In the data rows, the value 128 means zero.
Every row has a hidden score from 0 to 30. What is each row's score? 15 is about the middle. The score is a weighted sum of the row's numbers plus the product of two more (or one squared), each taken from its middle value.
[115 157 142  40 112 176 116 121 189 111  62 151 172 147 103 163 148 113
  95 146 119 167 140 137]: 14
[140 158 173 109 105 109  97 146 120 120 107  90 140 128  86 125 137 147
 132 155 150 119 164 101]: 11
[105 135 145 159 145 121 150 134 142 130 114 166 111 129 151 164 142 117
 135 101 106 111 121 148]: 18
[171 119  90 140 161 142  83 134  88 111  77 106 141 164 121 110 117 135
 138 138 145 132 196 176]: 17
[106 172 128 134 133 133 103 124 142 118 101 117 165 123 134 131 104 137
 111 159 140 166 155 122]: 19
[117  99 125  91 163 124 158 147 180 110 152 168 104  87 135 169 155 132
 134  74 110  95 128 105]: 13
[116 175 161  54 108 101  81 127 127 124 117 140 184 100 138 130 117 135
 122 165 113 150 171 101]: 11
[139 147 173 123 103 142 135 112 119 141 156 148 165 165 151 128  82 130
 150 171 137 151 114 174]: 16
[125 143 143  94 106 106  73 128 157 113 146 183 174 145 116 153  99 140
 115 147 119 112 172 194]: 14
[132 118  85 143  88  74 144 137  87 158 136 106 119 124 132  96 131 156
 188  92 108  88  92 111]: 10
[119 156 150  89  92 142 128 118 158  96  97 114 172 105 128 153 136 116
 116  96 128 180 103 146]: 13
[ 88 103 144 145 114 116 153 138 139 106 137 156  95  96 164 166 145 126
  99  98  96 123 150 129]: 18
[141 116  79 139 184 135 130 101  72 146 137 111  91 130 111 134 151 135
 141  85 132  99 107 110]: 11
[130 156 161 106  65 149 116 121 143 147 139 124 159 149 106 102 104 139
 166 146 157 165  69 125]: 12
[142  70 131  96 163 190 147 127 169 154  91 123  67 117 127 152 151 112
 174  73  82  91 121 164]: 16
[147 154 161 124  77  77 115 107  73 143 176 133 139 148 169 102 136 144
 101 186 164 153 130 145]: 10
[124 131  89 201 120 170 107 152 103 128 136 157 149 185  99 121 105 130
 129 141 134 101 171 118]: 19
[145 115 116 151  95  53 110 168 118 120 126 177 183 156 161 118  64 137
 144 147 117 150 112 130]: 25
[108 122 143 141 173 133 140 148 166 123 124 162  93 109 129 159 128 113
 117  93  82 106 143 120]: 27
[122 189 149  54 123 101  83 141 155 130  89 169 166 134 131 114 131 141
 137 147 145 129 169 131]: 4
[132  81  57 161 116 107 116 151 123 111 148 112 114 154 116 120  99 146
 125 123 138 132 137  82]: 21
[103 168 200  68 117 179 123 109 152 125  56 165 158 131 129 145 148 126
  97 137 124 181 124 119]: 13
[108 127 135 143 169 143 161 136 141 147 113 142  58 113 121 180 190 108
 136 101  87 127 178 144]: 23
[ 98 150 178  71  98  71  90 122 133 130 113 166 194 155 145 124 132 158
 111 175 123 142 138 110]: 9
[121 179 135 148 159 168 100 105 121 126  69 105 140 120 121 130 122 139
 106 120 134 129 162 142]: 17
[175 150  99 114 104 134 113 111 102 138 162  91 153 139 136  65 115  98
 137 166 165 173  93 136]: 11
[ 76 159 152  74 109 159 110 118 192 139  60 156 144 125 109 157 130 123
  97 119 101 180 135  77]: 23
[139 103  78 168 158  97 158 132 131 130 158 120 104 145 124 146 160 125
 195 100 123  67  99 168]: 12
[182 175  83 134  91 112 135 121  89 167 127  81 150 164 126  91  91 117
 126 145 162 160  67 145]: 16
[104 174 211  90 115 151 128 134 146 106 103 119 153 104 139 154 167 123
 105 112 109 173 156 110]: 17
[140 119  59 134 161 168 153 117  80 152 151  75 129 130 142 120 130 146
 175  77 131  90  77 110]: 21
[115 120 143 104 164 151  96 138 168  71 132 152 115  89  99 155 148 119
 118 127 121 130 137 147]: 8
[162 173 168  85 109 193 103 126 147 155 137 129 138 146 142  61 112 144
 165 153 148 168  84 129]: 18
[117 153 179 109 106  81  79 136 135  86  90 191 180 149 142  99  95 157
 163 163 124 159 154  74]: 20
[146  75 124 187 106 101 117 165  70 133 163  60 105 161 121  91  97 145
 163 140 134  74 130  86]: 20
[ 98 140 129 128 162 183 170 126 147 127 146 158  80  78 158 174 160 112
 102  78 112 100 164 162]: 17
[106 134 138 190 179 145 184 140 145 125 110 170 105 136 127 156 151 108
 103  93 121 100 166 110]: 21
[141  95 143  97 131 144 168  87 140 145 119  92  80  70 149 116 149 104
 120  89  90 122 131 111]: 17
[119 121 132  91  77  97  88 123 143 134 137 156 159 187 134  97 132 151
 137 158 135 166 117 109]: 11
[122 131 112 127 167  98  78 167 134  90 124 147 151 104 114 145 152 133
  85 130 138  88 189  78]: 8
[ 79 158 152 112 190 123 169 144 183 137 144 150  99  85 126 164 154 107
  70 118 113 124 113 110]: 14
[ 91 128 124 121 142 139 175 139 196  97 136 158 118  67 121 161 134 107
 110 111 114 134 126 142]: 14
[158  92 122 160 125 104 100 152  94 115 132 111 114 122  96 102 115 145
  97 143 154 112 164 161]: 7
[139 100  84 117  94  48  91 130  67 107 106 102 128 171  90 107 154 138
 154 162 158  99  90 109]: 1
[100 168 208  67 132 129  99 152 154 142  78 200 158 151 122 164 162 138
 144 142 110 164 164 130]: 14
[167 145 137 104 105 115 112 126 141 129 129 142 138 147 136 103 137 129
 129 164 148 167 104 120]: 15
[123 175 142 126 176 169 155 131 156  71 135 129 125 118  99 171 193 105
  66 138  98 130 192 136]: 22
[147 128  52 121  94 124 124 145 134 141 135 125 138 182 141  82  74 136
 157 172 147 144  77  96]: 23
[101 114 121 109 158 107 144 106 191 118  96  92 114 106 156 163 163 115
 114  86 122 159 119 206]: 14
[171 136 105 145  88 108 120 152  73 156 138 120 155 142 144  58  92 124
 172 161 168 143 100  99]: 12
[116 164 119 122 157 144  88 165 152 102  67 148 153 111 119 140 161 115
 120 165 136 125 190 118]: 13
[105 125 124 155 152 109 153 111 182 106 149  93 100 111 147 188 150 122
 149 110 122 121 153 172]: 27
[111 148 159  72 112 132 174 133 155 148 118 169 157  95 169 161 132 122
 131 101 126 147 122  95]: 17
[108  89 158 119 160 120 142 142 171 129 148 161  86  94 114 149 160 113
 124  94  89 108 133 111]: 15
[144 127 136 135  92  77 103 124 104 146 152  81 165 162 141  66  59 132
 179 153 154 152  71 108]: 13
[126 112 125 101  87  94 124 123  89 142 186 113 172 137 121 105  62 118
 149 161 153 162 151  88]: 9
[159  59  55 156  93  98  90 116  59 104  96 106 160 156 118  67  98 113
 176 144 155 126 117 121]: 7
[151 130 136 119  98 124 113 144 104 146 163 127 160 175 140 102  95 158
 102 166 140 150 133 120]: 16
[134 121 156  93 120 149 115 119 119 124 154 104 136 163 158 105 100 149
 133 155 146 143 101 141]: 21
[ 96 143 120 152 161 174 156 116 134 121 130 146  93  96 156 182 127 109
  87  80 128 115 166 136]: 20
[126 166 153 107  35  91  83 140  92 127 219 101 148 147 118 105 113 138
 128 198 132 157  99  92]: 13
[ 88 147  99 158 190 152 148 114 162 120 143 191 116  50 116 188 143 108
  92 105 117 112 179 174]: 12
[150  79 128 155 115 144 150 112 121 129 156 123 107 124 113 114 164 130
 171 123 132  89 105 166]: 7
[167 108 113 117 108 155  93 145  70 129 131  43 116 129  93  65 102 145
 201 120 109  83 125  97]: 12
[134 147 178 110  75 114 116 123 114 159 134 173 152 170 129 135 114 151
 127 161 156 155 130 144]: 9
[ 98 122 130 123 156 115 165 122 142 114 104 149 121 112 132 159 152 116
 110  92 124 117 139 141]: 10
[100 142 167 149 160 176 153 112 158 132 163 145  83 102 125 162 161 121
 110 109 109 135 146 113]: 20
[141 119 135 153  96  72 120 144 103 151 190 134 169 160 165 110  89 119
 121 172 143 152 117 176]: 12
[105 101 102 146 128 178 111 117 143 102  97 120 136 146 123 134  95 145
 148 116 138  89 147 126]: 19
[124 144 135 130  81 127 136 129 161 144 117 124 155 121 109 133  79 155
  94 142 127 157 175  96]: 23
[114 145 133  88  87  99  76 126 133 156 134 123 147 170 145  91  60 142
 122 165 134 188  90  63]: 21
[150 104 204  92 130 184  83 139 151 152 123 167 109 170 141 104 123 123
 148 144 111 166 132 170]: 17
[163 124  71 142 182 139 129  78  84 161  67  76  92 124 147 102 131 133
 160  83 144 112  98 139]: 15
[127 129 107 116  87  69  92 119  84 105 136 139 157 133 143 100  97 126
 143 177 146 157 106  69]: 12
[134 110 169 102 156 176 146 110 129 162 136  83  68 109 132 131 167  94
 176  90  85 113  78 179]: 11
[158 124 109 133 109 112 102 128 113 139 159 112 168 160 161  94  79 167
 130 158 148 162 124  89]: 23
[118 132 150 133 190 120 137 108 168 121 106 147  96 100 119 166 176 102
  80  88 132 122 120 175]: 10
[161 118 196 129  84 129 137 137 115 168 164 140 149 140 138  97  80 147
 124 171 140 156 144 157]: 13
[163 112 132 140 107 100 111 133 105 129 116 166 147 153 154  86  88 155
 161 170 157 167 127 128]: 15
[143  97 101 163 136 122 147 108  76 147 153  78 113 100 150 130 136 130
 153 103 149  92  88 161]: 13
[118 169 156 124 147 220 139 139 156 102 121 119 111 109 109 156 187  92
 109 139 140 113 144 133]: 28
[125 154 194  83 162 160 132 123 157  93  76 143 113 126  98 159 141 114
  83 137 132 135 154 139]: 14
[101 139 125  86 160  76 112 148 136 131 163 139 114 101 133 132 159 123
 115 117 121  93 117 130]: 1
[ 88 160 122 131 130 115 140 123 139 144 133 142 167 151 186 149 108 118
 112 104 112 136  93 105]: 20
[102  56 150 167 179 146 162 137 146 142 147 129  88 146 129 145 175  96
 140 103  96 141 132 162]: 19
[135  76 147 151 157 129 158 131 149 119 136 134  88 129 152 133 160 101
 120 113 115 124 146 148]: 17
[110 116 154 140 171 117 141 112 150  88 118 147  95  70 149 155 158 112
  96 105 111 127 133 109]: 16
[120 127 142 116 173 162 135 107 160 114 147 173 104  63 123 176 166 108
 103 128 126 143 149 175]: 8
[ 84 115 121 134 157 135 197 138 146 134 141 169  88  98 128 183 152 121
 113  73 116  96 145 178]: 8
[161 139 116 110 120 155  62 121  95 143 159 127 164 161 129 110  66 168
 142 168 131 167  84 109]: 19
[130 149 114 140  84  94 121 125 126 147 150 153 164 150 108 101  73 138
 116 159 134 164 118 101]: 24
[122 121 145 135 181 137 183 123 168 111 100 123  91  91 136 159 163 106
 105 106 138  98 187 156]: 17
[139 172 163  69 102 114 107 111 129 160 136 147 168 178 118 105 121 158
 119 144 136 147 109 105]: 12
[146 148  87 123  59 121 134 123 115 170 138 116 162 111 138 114 105 120
 154 148 124 141  70  91]: 15
[135 104 135 141  61  65  76 125 115 133 214 138 164 152 134 103  95 166
 113 177 142 168 121 109]: 12
[149 130 167 136 179 183 179 101 148 164 114 129  71  63 127 164 136 104
 126  97  81 124 143 172]: 28
[103 222 133 110 112 107 114 145 156 113  86 125 180 141 135 148 103 141
 123 145 125 161 140 116]: 23
[101 121 132 143 155 141 141 128 138 124 165 123 113  57 140 172 160 100
  90  94  98 125 132 130]: 12
[ 93 147 153  95 169 120 165 136 195 135  94 197 161 134 164 158 123 142
 100  81 119 151 146 130]: 18
[145 103  94 152 141  96 176 111 100 143 117 110 115 131 105 130 157 124
 171  98 146  60 153 105]: 8
[109 131 107 154 168 170 183 110 147 131 100 160  83  87 138 155 112 121
 119  69 107  90 140 161]: 18
[133 181 104 134 106 114 154 116 121 153 136 119 159 105 143  97 149 104
 124 114 132  93  79 131]: 5
[130 113 115 172 132 105 164 111 117 147 138 105 108 136 125 136 128 132
 140  78 104  85  84  93]: 21
[114 143 148  84 144 163  67 120 141  89  95 109 114  95  89 161 196 108
 123 138 129 158 138 102]: 9
[118 140 141 168 152 149  99 115 103 115 106 114 160 146 102 116 138 137
 128 131 147 130 158 129]: 11
[163 133 118 165 144 154  93 142  74 113 119  95 122 147 103 121 118 145
 125 144 136 119  93 144]: 15
[102 141 105 194 165 180 160 124 153 113  89 141  91 101 121 170 146  91
  84  73 120 112 156 195]: 17
[131 125 150 109 134 123 107 142 106 128 127 115 159 154 123 101 101 138
 112 178 151 149 147 134]: 10
[ 97 147 120 123 166 148 167 128 172 117 142 164 100  96 122 167 160 104
 100  88 124 108 106 140]: 10
[130 138 107  95  82 141  97 121 116 153 203 123 163 198 129 104  49 154
 158 183 142 148 124 114]: 18
[161 111  71 152 158  98 137 113  79 129 116  90  98 135 125  95 146 154
 155  78 144  71  72 123]: 9
[125 161 183  28 148 192  86 124 181 127  41 166 180 129 117 150 125 132
  90 143 115 201 129  79]: 20
[150 117 125 177 106 110  85 137  95 140 159 115 162 155 125  87  79 147
 156 169 148 167 101  86]: 18
[126  69 144 133 126 124 174 136 158 135 161 162  98 113 120 147 147  93
 131 105  98 133 143 159]: 16
[136 112 167 117  93 110 110 105 114 154 189 137 183 178 143 100 122 127
 116 157 134 152 115 118]: 11
[146 153 148 106 120 107 120 133 106 148 163 137 174 157 131  79  84 132
 125 165 131 133  90 135]: 13
[172 133 123 124  96 138  56 132 111 104 122 136 105 154  60 115 162 144
 118 158 151 146 145 134]: 10
[122 175 150  96 137 137 108 140 147 121  85 167 149 175 124 128 129 143
 126 139 137 140 139 121]: 15
[175  79  50 136 100  93 134 148  86 134  89 137 174 159  65 102  91 155
 190 107 143  93 171  82]: 15
[126 173 120  93 120 111  77 135 136 104 117 189 189 135 128 135  90 146
 111 159 115 127 163 108]: 21
[ 90 115 124 132 152 155 124 129 140 106 140 133 104  84 122 175 142 118
 127 120 120  95 165 139]: 12
[113 162 126 126 149 106 179 115 134 121 134 149 131 120 131 172 137 147
 167 109 112 102 134 141]: 17
[129 121 126 134 115  89 102 157  92 113 159 147 165 150 164  98  84 153
 145 177 149 136 129 133]: 12
[109 190 129  35 106  93 103 119 155 107  83 174 167 126 174 145 146 171
 116 163 102 138 152 133]: 15
[125 111 141 109  51  94 116 107 120 149 183 155 151 133 135 108 110 122
 118 178 151 172  56  97]: 6
